In the data rows, the value 128 means zero.
Here is a table of points, one per row:
[102 125 104 126 144 145  21  51  93 152  51 213 112 165 167 142 167 207
 213  94  72 142 158 162 108 112 142 201 119  70 143 147]
[213 136 120 128 105  63 104  90 219 114 128  86 114 118 117 132 103 125
 126  74 125  90 139 111  85  85 111 104 156 135 133 118]
[ 99 167 119 114  89 105 129 117 130 104 107 109 237 165 122 118  92 101
 122 123 113 166  99 111 103 121 124 129 114 100 149 112]
[103  91 125 115 115 120 136 105 122  88 110 104 120 122 152 111 121  81
 103 117 118  91 178 125  78 207 110 175 117  84 124 122]
[ 96 106 121 102  80 138 185 105 142 105  96  89 131 122  84 110 138 123
 206 128 108  95 109 128 102 122 126 117 106 105 111 111]
[107  85  98 136 116 122 128  88 122 135 112 132 130 110 168 120 174 137
 123 133 158  96 155 108 151 126 101 170 105 134 211 171]
[114  83 102 143 109 124 125 173 109 127 100 124 127 109 133 117 145 110
 125 118 225  90 129 109 123  74  94 113 148 165 108 168]
[115 171  99 123 100 112 120 120 129 135 134 117 169 159 161 122 136 139
 132 134 130 141 134 107 116 201 122 141 145 154 128 138]
[ 75 187 133 178 143 129 139  87  74 158 162 125  31 141 159 122 166  57
 151 125  73  96  54 123 110 103 186 116 133 148 121  27]
[120 131 112 133 193 110 216 116 131 122 142 158  82 150 118 111 101 111
 191  94 117 168 114 110  98  92  99 128 135 132 142 125]
[153 139 117 108 142 102 137 168 158 139 158 170 124 155 136  89 166 146
  87 135 162 152  97 193 147 124 183 131 101 147 113 157]
[109 134  95 129 107 127 128  94 117 156 121 105 131  95 143 125 176 193
 124 128 158 129 130 114 132 151 127 155 116 132 186 143]
[ 85  98  79 143  94 255 134  56 121 114 160  51 100 122  75 114  58 137
 117 106 159 154 129 168  38 101 126 142 156 195 156 120]
[102 195 155 101 145 116 133 108 157 129  68  86  61 163 192 154 122  57
 163 113 138  77 160 175 226 121 135 120 132 217 176 189]
[119 255  98 146 185 164 170 114 164 125 127 164 139  71  58  99 134 106
 107 228  84  59 112 135 107  73  78 137 135  21 120 185]
[130  80  90 143 113 120 124 131 130 135 155 181 132 121 138 162 105 102
 107 255 103 116 113 123 108  85  85 112 116 159 115 119]
[114 164 117 115 175 113 104 151 105 103 130 121 134 187 151 134 141 154
 100 110 170 157 124 110 114 109  97 112 147 115  92 110]
[144 131 146 113  92 111 132 101 122 166 111 112 106 127 136 135 160 200
 120 137 127 132 116 110 116 137 138 130 134  92 102 108]
[114 174 137 106 164 154 189 130 123 118 130 128 190 160 149 125 131 127
 193 129 148 171 128 114 122 147 142 119 121 161 105 144]
[126 171 119 128 110 107 175 112 110 109 102 116 208 133 102 139 102 116
 165 117 113 175 133 111 106  96 107 115 124 136 147 111]
[159 139 138 123 123 118 139 128 127 145 124 108 118 136 164 124 151 163
 120 137 146 135 142 131 154 175 150 171 110 163 172 147]
[145 101  88 154 123 117 161 106  68  48 213  92 172   5 177 164 164  89
 193 127 114 119 155 148 167 107 120 118 117  65  70  81]
[131 105 183 174 138 127 114 156 167 186 162 118 144  97 142 127 120  68
 114  57 136 155  96 142 122 104 223 172 126 122  83 180]
[124  69 189  64 137 138  91 131 128 208 214  49 114 162 120 104 216 150
 127 139  87 160 103 159 145 117  56 101 132 107 199 185]
[ 71 144  54 110 184  86 132  67 140 132 126 132 180 201  19  95 197 152
  24  86  75 149 148 143 160 150 129 130 102 180  75  99]
[133 122 103 137 109 137 145 162 129 155 117 112 107 150 126 106 153 228
 123 126 173 132  96 148 177 107 114 167 114  97 155 117]
[119  97 121 135 107 154 131 101 115 101 101 122 118 127  91 112 123 127
 118 120 133 113 117 116 159 101  91 124 255 153  96 134]
[189 124 119  91 142 155  81 179  81 100 166 146 164 121  72 158 140  98
 132 191  95  84 158 166 100 155 197  91 168 151 159 125]
[163 110 155 167 150 109 121 177 173  93 167 184 123 142 118 144 110  98
 117 189 136 134 122 176 107 115 148 131 125 116 151 100]
[115 141 206  97 111 144 119  95 113 154 143 184 149 102 104 153  99 119
 133 118 111 159 130 156 143 131 149 102  92 185  83 163]
[ 92 105 128 152 117  94 105 121 165 107 185 178 119 110  99 146 122 135
 130 173 111  94 114 104 115 116 126 113 114 132 121 121]
[129 127 179 193 112  97 153 106  81 183 102 143 177 150 144 101 141  94
 103 133 129 133 141 130 176 218  96 172 165 146 130 152]
[147 159 128  86 147 154  56 124 188 185  57 106 110  64 139 122 127 102
  95 158 147 190 102 121 103 176 108 143 106 185  85  54]
[131 148 130 135 116 204 104 129 110  94 111 105 112 126 137 133 125 107
 118 122 161 151 110  99 202 178 127  97 182 167 116 184]
[ 97 127 147 140 121 114 142 140 141 142  96 178  89  97 142 151 181 151
 108  95 136 179  99 196 111 148 135  34 175  54 167 133]
[139 154 209 131 138 150  95 126 120 115 161 125 131 152 129 107  82 133
 107 126 118 163 134 119 126  58 197 143 140  90 145 126]
[213 152 122 123  93 138 134 151 106 142 123 125  96 171 171 159 176 160
 107 124 137 126 141 137 136 130 109 169 113 124 121 150]
[148 130  86 181 208 133 164 111 168  97 222 148 117 105 135 163 136  83
 203 160 135 181 147 126 164 125  98 131 118  75 100  95]
[ 79 160  97 105  87 104 115 145 130 194 140 124 119 125 177 137 118 135
 109 136 167 148 229  97 164 158 171 107 161 103 194 137]
[140 168 111 113 129 118 142 104 128  86 105 112 206 164 153 120 114 100
 141 121 111 185 103 125 106 128 100 107 119 116 131 111]
[ 95 131 179 140 154 168  99 170 135 144 136 108 156  68 136 131 171 138
 135  86 210 122  92 116 160 141 119 110 129 156 137 164]
[145  62  93  17 177 204 180  88 169 140 168 242 157 100 162 136  68  94
  68  82 134  15  89  46 166 126 160  58 120 106 140 108]
[167  86 154 108 127 130 155 127 119 163  97 102 137 110 138 137 156 172
 111 131 115  84 105 179 113 135 142 191 129 105 127 102]
[123 121 155 255 214 165  84 106 201 105 122 141 149 159 117 146  98 171
 118 123  83  94 177 102 114 118 152 112 110  93 149 102]
[165 125 159 120 139 111 144 134 115 150 115 108 130 113 165 146 154 176
 115 123 146 112 154 150 139 147 156 177 125 140 176 160]
[125 113  74 108 126  95  91 148 109 142 175 145 122  95 133 105 112 154
 158  80  85  85 122 111 156 161  54 244 163 142 194  87]
[167 115 140 125 114 111 121 197 122 138 152 151 126 142 114 121 118 151
 145 151 181  97 131 201 126 119 153 109 116 146  96 132]
[121  95 116 121 101 106 103  97 103 102 104 102 104 138 102 123 102 104
 120 125 119 100  96 101 125 119 103 103 113  95 117 123]
[211 103 137 139 103 127 131 181 134 176 114 128 125 117 112 121 117 143
 138 127 125  92 135 211 106  99 139 108 125 108  95  94]
[133 166 154 113 132 104 149 156 111 134 167 163 100 143  87 120 114 131
 165  96 155 148 127 111 105 191 137 110 117 153 109 139]
[128 148 142 119 180 143 102 167  90 131 135 110 138 194 129 123 184 140
 122 125 142 126 138 105 100 114 123  99 105 117 101  77]
[104  79  85 113 138 136  94 179 160  60  80 100  91 133 138 105  88 127
 141 129  69 132 100  87 110 145 195 139 217 191  94 147]
[120  96 154 127 127  98 129 131 121 167 106  89 130  97 152 130 129 175
 133 150 161  94 101 124 163 141 168 124 115 124 157 156]
[146 164 124 130 106 175 128 146 133 157 108 131 150 158 183 137 135 139
  95 125 122 149 136 143 149 133 107 127 139 189 128 118]
[115 108 112 118 103 106 104 112 101 109 101  95 180 170 110 138 100  93
 108 125 125 126 112 105 121  83 115 115 120  94 124 118]
[162 129 113 140 101 125 124 168 112 166  90 128 104 105 113 125 194 142
 113 128 164 150 138  76 147 161 156 168 101 134 185 175]
[101 134 186  94  85 164 113 161 113  54 128 175 114 112  83 123 136  94
 130 111 162 135 128  94 149 101 184 138  79 130 130  96]
[190 106  94 124 123 116 115 168  90 120  90 110 112 104 107 129  71 114
 103  96  99 110 111 209 126 120  91 106 105 108 122 115]
[126 104 141 176 159  91 119 134 174  95 201 199 117 116 126 148 106 127
 103 186 147 139 132 122  87 122 116 126 140 145 113 134]
[108  80 126 112 184 101 106  97  92 105 107 107 107 104 112 104  94 117
 121 170 131 103 110 107 117 115 105 119 101 111 111 123]
[123 128 112 115 100 115 107 122 127 117 117  96 130 241 126 124  89  91
 137 116 129 100 139 113 111 160 107 122 112  87  99 119]
[126 146 197 116  98 158 125 145 110 102 174 171 106 117 100  96  71 143
 103 181 152 150 157 136 151 123 148 121 147 140  96 118]
[115 164 124 152 127 150 173 150 123 128 111 119 187 178 142 101 112 153
 173 127 100 182 105 106 156 170 125  98 113 168 100 151]
[164  94 154 192  82 117 130 141 186 114 110 115 121 110  98 106 104 117
 123 102 107  97 119 157 134 117 139 105 111 108 125 102]
[ 62 110 109 146 110 131 140 138 179 108 134 153  86 133  97 255 114 105
 110 143  93 140 107  98 113 146  81 166 102 125 106 133]
[147 147 172 127 111 104 127 112 127 132 140 125 106  99 158 117 149 165
 113 118 128 142 119 123 135 141 179  94 118 122 102 155]
[112 122  93 116  99 106  96 127  78 104 126 133  93  69 106  95  94 122
 105  96  82 131 140 102 112  79  90 112  92 132 102 136]
[134 139 122  97 186 106 235 118 112 127  80  97 103 102  84 126  94 124
 217 127 116 176 132 105 115 104 121 119 128 115 126 118]
[ 94  91 133 112 112 130 138 135 127 138 104 109 109 100 181  96 122  90
 108 117  89 111 255 111 103 120  90 126 112 114 134 110]
There is one direction along which these points spread out most. Where along it does each point below lie, from 0 to 99? 50 is the average, and the first point above lies past it. One standard deviation of the points above along it is 16.
[123 128 112 115 100 115 107 122 127 117 117  96 130 241 126 124  89  91
 137 116 129 100 139 113 111 160 107 122 112  87  99 119] 44
[ 79 160  97 105  87 104 115 145 130 194 140 124 119 125 177 137 118 135
 109 136 167 148 229  97 164 158 171 107 161 103 194 137] 75
[123 121 155 255 214 165  84 106 201 105 122 141 149 159 117 146  98 171
 118 123  83  94 177 102 114 118 152 112 110  93 149 102] 33
[131 105 183 174 138 127 114 156 167 186 162 118 144  97 142 127 120  68
 114  57 136 155  96 142 122 104 223 172 126 122  83 180] 56
[121  95 116 121 101 106 103  97 103 102 104 102 104 138 102 123 102 104
 120 125 119 100  96 101 125 119 103 103 113  95 117 123] 37
[164  94 154 192  82 117 130 141 186 114 110 115 121 110  98 106 104 117
 123 102 107  97 119 157 134 117 139 105 111 108 125 102] 40
[145  62  93  17 177 204 180  88 169 140 168 242 157 100 162 136  68  94
  68  82 134  15  89  46 166 126 160  58 120 106 140 108] 26
[167 115 140 125 114 111 121 197 122 138 152 151 126 142 114 121 118 151
 145 151 181  97 131 201 126 119 153 109 116 146  96 132] 54
[114 174 137 106 164 154 189 130 123 118 130 128 190 160 149 125 131 127
 193 129 148 171 128 114 122 147 142 119 121 161 105 144] 51
[140 168 111 113 129 118 142 104 128  86 105 112 206 164 153 120 114 100
 141 121 111 185 103 125 106 128 100 107 119 116 131 111] 40
[190 106  94 124 123 116 115 168  90 120  90 110 112 104 107 129  71 114
 103  96  99 110 111 209 126 120  91 106 105 108 122 115] 42
